In the data rows, the value 128 means zero.
Here are some points:
[128 198  99 161 127  86 200 111 183  48 135 118 109 128 123 159 115 112 132  89 140  96 131 178  58 108 115 128  32 150  79  92 165 161 174 105 113 107 105 101 190  76 114 152 220 181 122 139]
[148 187  54 153 100  90 169  87 193 107 161 100 103 153 122 165 163  80 168 105 217  79 161 134  74 130 125 124  74 131 109  69 105 114 164  77 155 124 127 126 141 102 121 142 185 117 120  68]
[ 75 145  79 171 121 138 175 127 161  50 135 123  90 140 145 145  90 111 163 145 151 148 141 162  83 149 137 163  64 125  27 172  85 147 137 139 101 135  71 122 117 119 101 132 217 177 109 119]
[ 85 135  69 136 122 138 185 164 108  66 127 153 102 130  89 190 134 189 170 129 163 114 111 185  96 126 186 124  27 153  79 151  80 169 107 145 102 122  86 119 106 107  97 166 223 172 113  84]
[101 181  21 165 100 170 112 146 112  39 139 146  63 136 160 151 114 137 115 110 127 131 123 199  96 120 115 168 127 143  87 135  99 129 136 149 136 164 150 179 185  86  97 119 141 203  97  81]
[ 51 193 108 131  98 147 160 200 125  80 136 185  75 135 138 117 145 138 111 105 186 185 111 138  43 115 161 119 120 143  63 141  81 139  80 106 113 131 167 210 175  78  96 123 225 162 114 150]
[108 152 107 109 137 118 185  76 115  28 144 157  97 148 170  87 123 115 148  88 157  98 134 173 126 114 115 105 138  99  38  57 179 150 156 117 124 145 215 161 218 112 118  96 177 175 135 141]
[133 184  84 127  90  90 200  97 128 112 144 158 111 135 165 193 125 114 174 113 143 135 133 128  22 142 112 110  37 109  80  98 153 157  90 106  98 173  87 163 201 130  93 161 167 179 118 140]
[ 63 202  85 137 108 139 154 127 122  48 132 141 111 150 116 195 108 112 141 108 162 108 128 164  82 110 106 143  15 129  73 168 120 139 128 158 125 177  80 184  92  87 129 171 209 204  78 153]
[ 66 209  86 132 113 151 110 173 122 138 134 176  70 144 112 131 140 181 129 113 171 132 128 188  87 145  95 122  69 150  64 117  77 145 125 149 136 155  76 221 127 139  95 139 117 184  76  98]
[124 113  32 113  62 124 146  91 124 113 173 114 111 132 172 108  98 153 189 102 234 173 150 114 118 148 209 117 150 153  83 166 143 131  87 119 112 109  75 112 120 137  98  93 169 131 122 135]
[ 74 144  91 125 116 157 162 165 107  47 151 174  77 159  96 178 122 143 125 105 184 178 110 178  97 139 175 159  60 143  50 161  78 139 120 142 100 139  79 114 172  81 117 121 182 169 101 127]
[ 53 112  70 144 112 134 186  92 139  98 143 123  74 131 127 137  91  91 182 119 202  85 124 147  57 128 160 107 127 151  81 161 161 119 124 132 135 174 198 149 134 111  95 144 242 183  85 141]
[120 119 142 102 141 144 196  66 126   0 147  97 111 111 143 139  98  95 189 101 176  83 138 176 100 134 146 143 136 128  95 154 140 111  99 118 123 136 198 133 207  49  94 149 231 169 121 107]
[ 95 133  21 143  74 153 159 128 106  29 146 126  86 132 122 161  96 161 162 104 212 187 149 124  91 152 122 116 132 153  40 128 155 134 141 146 131 162  94 131 155 115 115 102 185 176 109 126]
Here are 16 more points, each followed by its number:
[141 113  59 106  87 109 209  84 187 107 156 103 100 138 176 121 122 152 143 121 217  77 152 102  98 109 128 140 153  99 108 135 177 119 100  74 144 128 127 124 203  61 114 115 220 168 120  94] 0
[140 184  59 106 101 138 168  97 181  61 166 118  86 124 134 171 158 100 152  75 218  70 137 111 129 109 203  95 141  99  93 129 119 126  92 115 141 146 113 150 197 141 122 154 140 176  87 126] 1
[ 98 181  84 131  97 105 111 189 124  68 154 153 112 156 100 186 114 112 126 108 121 180 138 166  45 151 169 120  43 151  33 156 138 163 124 151  94 178  84 137  99 159 113 163 133 143 107 142] 2
[140  99  83 108  89 117 167  86 133  61 147 103 102 166 179 115 116 142 139  86 172 142 141 156 128 104 175 110  75 134  51  68 162 158 132 114 132 147 228 181 207 100 125  70 174 176 119 117] 3
[ 88 188  30 124  97 156 179 112 151  31 135 177  82 134 144 153 103 105 156  98 132 107 142 144  89 125  88 135  86 130  80 155 145 158 127 149 135 176  94 110 177 100 100 172 188 191  74 156] 4
[ 56 188  70 128 137 134 165 200 125 121 155 168  75 139 142 127 109 145 155 105 200 107 110 133  81 124 158 164  81 128  41 134 123 178 109 101 111 151 162 128 134  99 116 120 183 139  81 126] 5
[ 70 111 133 106  83 138 175  67 177  86 183 100 145 139 144 153 134 117 138  86 168 110 156  94 139 109 241 132 106  91 106 116 129 150 125  82 168 147 155 137 143  66 134  98 165 179  89  90] 6
[111 162  67 126 103 130 199 202 183  17 137 180  97 125 169 124  88 141 120  85 132  84 124 180 103 137 110 116  72 122  66 144 153 123 155 144 117 162  71 125 144 142  89 168 233 171 110 144] 7
[122 107 106 106 115 115 209  68 181  62 157 127 102 125 156  91 129 129 169  74 183 150 150 127  75 122 178 116  91 105 101  97 136 132 131  81 144 160 186 106 242  88 163  90 200 145 102  85] 8
[122 214 102 163 113  89 202 125 185  81 149 132 100 134 108 199 127  95 121 101 182  96 155 177  64 125 177 123  39 158  79 119 102 124 138  92 141 128  81 111 126  78 105 168 152 145 107 105] 9
[114 203  40 111  50 148 136 117 141 116 169 117  94 159 138 148 129 173 119  83 195 124 150 136 108 109 126 122 107 151  44 156 109 126 102 128 112 100 138 199 151 152 115 100 148 192 114 145] 10
[ 57 169 106 122  78 149 172 172 107  51 141 193  91 137  93 119 133 128 118 113 176 180 109 182  93 152 153 133  78 152  63 168  76 130 133 125  95 125  69 177 171 113  97 152 202 168 110 158] 11
[102  93  90 110 104  93 201 136 191  14 151 149 113 140 123 147 167 123 158 111 156  71 151  91 121 118 219 129 154 108 114 116 125 115 191  51 157 130 192  71 204  88 138 104 168 144  99 101] 12
[131 177 100 121  42 165 187 189 112  67 144 177  91 138  98 127 107 192 126 103 130 118 107 182  69 152 160 159 102 159  65 103 129 124 123 120 120 110  78 194 105 125 106 159 214 145 110 122] 13
[121 110  97 106  95  89 191 115 168  26 152 107 100 138 169  94 146 144 177 106 208 103 141 158  66 136 153 134  94 104  85  78 163 144 134 108 144 133 201 156 189  77 133  87 222 127 108  88] 14
[115 137  99 159 105 100 133 111 132 126 142 133 103 170 140 178 111 116 122 156 187 168 144 178  49 123 158 124  42 114  32 113 148 164 121 156 110 174 117 184 185  88  96 105 126 151 103  93] 15
Which three of these numbered points are nearest to each point below by angle, seen from the average point of the first points? Their numbers follow each, nearest first.
[ 96 173  52 124 114  86 136 163 118  85 143 188 127 170 167 103 161 166 122  94 150 113 135 168  82 109 171 134  45 103  43  73 138 117 117 144 145 153 207 201 137  92 116  99 143 192 126 116] > 3 14 15
[131 124 108 107  87 128 209 111 145   0 143 102 119 124 161 183 125 151 160  98 166 118 121 170 112 131 162  98 124 106  70 139 121 124  90 122 114 122 118 134 212  84 105 154 255 186 126 105] > 0 14 8
[ 97 129  50 141  80 106 196 130 156 120 165 146  92 134 164 110  92 178 156  76 169 117 136 146  90 118 159 113  64 102  79 150 155 119 117 139 114 175  75 141 166 153  94 169 211 200  96 126] > 7 0 4
[ 70 161  87 128  84 155  97 188 160  70 150 153  89 158  90 200  91 111 110 106 111 172 140 192  92 118 175 139  95 152  58 172 130 158 154 146  89 174  73 169 122 162  99 128  95 138 116 130] > 2 11 15
[112 104  58 135  92 117 165 193 190   0 163  99 114 136 183 164 105 149 137 122 154  69 115 104 126 134 124  98  70  96  98 127 177 153  80 123 115 139 180 183 180  87 155 142 199 153 111 122] > 14 3 0
[ 17 169  58 132  93 139 185 103 171 110 174 147 102 148 137 108 149  90 143  97 195 156 130 140 117 111 188 105 121 137  63  83 100 146  86 109 120 152 173 158 112  69 122 144 231 168 123  80] > 6 8 5
[ 71 177  80 165  95  97 138  96 129  31 157 160  92 126 117 171 114 109 183  89 201 157 158 125  80 129 131 124  74 122 104  84 172 165 130 142 123 127 104 106 194 121 148  96 179 168  84  99] > 8 14 12
[119  98 133 113 106 121 208  97 158  37 150 146 125 148 130 122 169  66 140 124 160  97 139  88 142 105 179 136 160  96 118 127 155 107 198  76 151 130 221  69 218  99 147  83 173 147  98  49] > 12 8 6
[101 194  49 168 122 119 182 175 150  25 133 117 111 176 103 142 112 120 122 118 179 154 106 175 101 122 121 116  48 133  79 122  76 122 162 130 143  97  99 216 151  77 136 132 230 132  96 133] > 11 13 9
[121 170 106 154 147 140 191 162 126   3 145 107 136 117 114 122 153  74 126 124 223 112 152  91 111 115 211 103 144 139  95 131 172 126 155  83 109 124  94 184 129 129 147 107 215 102  81  51] > 12 1 6
[ 80 113  59 111  80 149 120  90 119   5 138 147 119 169 109 175 154  78 186 129 192 112 150 176  96  96 164 142 130 151  63 143 126 118 121 130 120 160 204 175 179 137 141  81 142 120 115  94] > 3 12 14
